A =
[[-659, -156, 195, -718, -121, -453, 571],
 [-332, 629, 87, -171, 102, -147, -622]]
Counting starts at 0.
The entry at row 0, column 2: 195
The entry in the bottom-left corner -> -332
The top entry of the column that holds the smallest entry -> -718
Find the entry at row 1, column 1.
629
Find the entry at row 0, column 1.
-156
Find the entry just right of 102.
-147
The top-right entry -> 571
Find the bottom-right entry.
-622

arr = ((2, 5, 3, 5, 2, 3, 4, 3), (2, 3, 5, 4, 2, 7, 4, 5), (1, 1, 5, 6, 1, 6, 4, 2), (1, 7, 4, 5, 1, 2, 2, 7), (3, 3, 4, 2, 3, 4, 6, 4), (2, 1, 1, 6, 2, 3, 6, 4), (4, 5, 3, 4, 4, 3, 2, 4), (5, 4, 5, 5, 5, 5, 4, 5), (4, 6, 3, 3, 4, 2, 2, 3), (1, 2, 2, 7, 1, 4, 8, 4))
The entry just right of the largest entry -> 4
Which number is the 5th entry in reading order? 2
Which number is the 2nd entry in reading order? 5
The entry just left of the largest entry is 4
The 1st entry in reading order -> 2

m =
[[ 12.9   1.7  -3.5  -4.4   3.2   6.5   9.5  11.2]
 [ -9.1  15.5  -4.7 -19.1  -5.1 -12.6  -4.9  -2.1]
 [-12.0  35.2  37.0   4.0  19.1   5.9 -30.7 -16.7]
 [ 17.3  16.0  -9.3 -28.2   5.4  19.0 -56.6  -2.0]
 [ 15.9  11.7  45.5  15.4  17.5 -25.6 -13.3  -3.3]
 [  7.1 -14.2   9.1  12.3 -13.4 -20.8  -0.5 -10.8]
 [  1.3  -4.8  -3.4  -2.3   2.8  -5.0  -3.6   4.4]
 [  5.1  -2.4   6.4   2.6  -6.2  15.2   5.2  11.4]
 [ -6.6  31.5  30.5  17.3  25.6  -6.9 -35.4   0.5]]
Read off the fifth entry from the end, reading row by row.
Answer: 17.3
The second entry from the end, reading row by row -> -35.4
Read off the 2nd entry on the diagonal from the top-right corner.
Answer: -4.9
The 1st entry in reading order: 12.9
Read off the third entry on the diagonal from the top-right corner.
Answer: 5.9
Read off the entry in the bottom-left corner.
Answer: -6.6
Read off the entry directly below 2.8.
Answer: -6.2
The 4th entry from the end, reading row by row is 25.6
The fourth entry, reading row by row: -4.4
The entry just left of the smallest entry: 19.0
The first entry on the diagonal from the top-right corner -> 11.2
Read off the largest entry in the last column.
Answer: 11.4
Read off the entry just right of the largest entry.
Answer: 15.4
The last entry in the row that holds the largest entry is -3.3
Read off the last entry, reading row by row.
Answer: 0.5
Read off the maximum.
Answer: 45.5
The third entry in reading order: -3.5
The first entry of the largest entry's row -> 15.9
The second entry in reading order is 1.7
The smallest entry in the first column: -12.0
The 3rd entry from the end, reading row by row: -6.9
Read off the entry just left of -2.0.
Answer: -56.6
Read off the entry directly above -6.9.
Answer: 15.2
Read off the bottom entry of the column that holds the largest entry.
Answer: 30.5
Read off the top entry of the column that holds the smallest entry.
Answer: 9.5
The entry just left of -4.7: 15.5
Read off the entry directly above 4.4.
Answer: -10.8
Read off the entry directly above 4.0.
Answer: -19.1
The largest entry in the first column: 17.3
The entry just left of the largest entry is 11.7

B =
[[ 18.5  30.8  32.8  19.7  19.3  30.6 -50.6  27.2  33.0  32.1  25.7 -13.7
  -46.9  35.7  30.3  28.3]
 [ 26.4  27.9  31.7   5.8  49.2  22.1 -10.0  32.1  28.7  33.1  25.9 -10.8
   -8.7  36.8  31.9  29.7]
 [-40.3 -14.7 -26.2   3.8 -44.0 -16.2  -7.2 -45.8 -18.1 -33.0 -28.9  10.7
   -6.3 -25.8 -11.1 -21.1]
 [-34.9 -24.6 -27.2   4.6 -47.2 -36.1  44.3 -45.2 -28.3 -54.8 -49.7  26.0
   48.0 -41.1  -9.0 -31.5]
 [-15.8 -36.0 -33.2 -41.0  -8.2 -44.0  40.9 -27.5 -33.8 -39.1 -44.7  -7.5
   43.4 -42.8 -22.2 -35.2]
 [-33.0  -3.9 -10.7  25.9 -52.2  -7.3  -8.9 -42.1   1.1 -28.9 -23.3  42.4
   -0.6 -13.0   0.4 -17.9]
 [ 28.7  13.2  22.4  -4.5  54.8  -0.5  37.2  36.4  16.2   3.3   9.5  -6.7
   32.4  10.0  11.6  26.6]
 [-16.3 -37.6 -40.6 -47.8 -10.4 -46.9 -42.5  -9.7 -44.5 -38.3 -37.2 -54.5
  -46.5 -40.0 -43.7 -42.9]
 [ 24.5  19.5  26.8  41.5  47.9  -8.1  50.1  21.0  16.5  -0.8   3.0  55.0
   51.6  10.6  39.7  23.8]
 [-19.3 -39.2 -33.1 -33.3 -21.1 -36.4   6.3 -26.9 -33.4 -44.2 -36.3 -17.5
    6.9 -40.7 -31.4 -40.9]]
The entry just right of -37.2 -> -54.5
The entry just right of 5.8: 49.2
Give the entry just left of -10.0.
Answer: 22.1
The entry just left of -8.1 -> 47.9
The entry just right of the smallest entry: -49.7
The entry just right of the largest entry is 51.6
The entry just right of -37.6 is -40.6
Give the entry just right of -3.9.
Answer: -10.7
Give the largest entry.
Answer: 55.0
The minimum: -54.8
The entry just right of 3.8 is -44.0
Give the entry just right of -11.1.
Answer: -21.1
Give the entry just left of 36.4.
Answer: 37.2
Give the entry just left of the smallest entry.
Answer: -28.3

Questions about the array below. Rows and columns are numbered from 0.
1) Which number is the bottom-left entry?
2) Which number is the entry in row 1 and column 0?
3) Which number is the entry at row 1, column 1?
4) Which number is the entry in the top-right corner?
5) Which number is the entry in the top-left corner?
6) Which number is the entry in row 1 and column 2?
7) Which number is the entry directly below the largest entry?
8) Which number is the entry just right of the largest entry?
[[  8.68   6.74  11.93  -5.40  11.34   2.05]
 [ -0.88  11.74 -17.82  -9.17 -17.37 -14.68]
 [  1.86   6.13  11.27 -18.02  10.25 -19.24]
 [-11.90   1.85  10.43  -5.68   1.49 -14.22]
 [  3.83  14.54  -1.21  -2.06  -2.67  -1.13]
 [  8.85   7.78  -7.12 -21.76 -23.62   7.25]
 [ -8.07   1.83  -9.65  -6.37  10.80  -2.60]
 [-16.00  -6.49   4.17 -17.88   0.85 -16.25]]
1) -16.00
2) -0.88
3) 11.74
4) 2.05
5) 8.68
6) -17.82
7) 7.78
8) -1.21
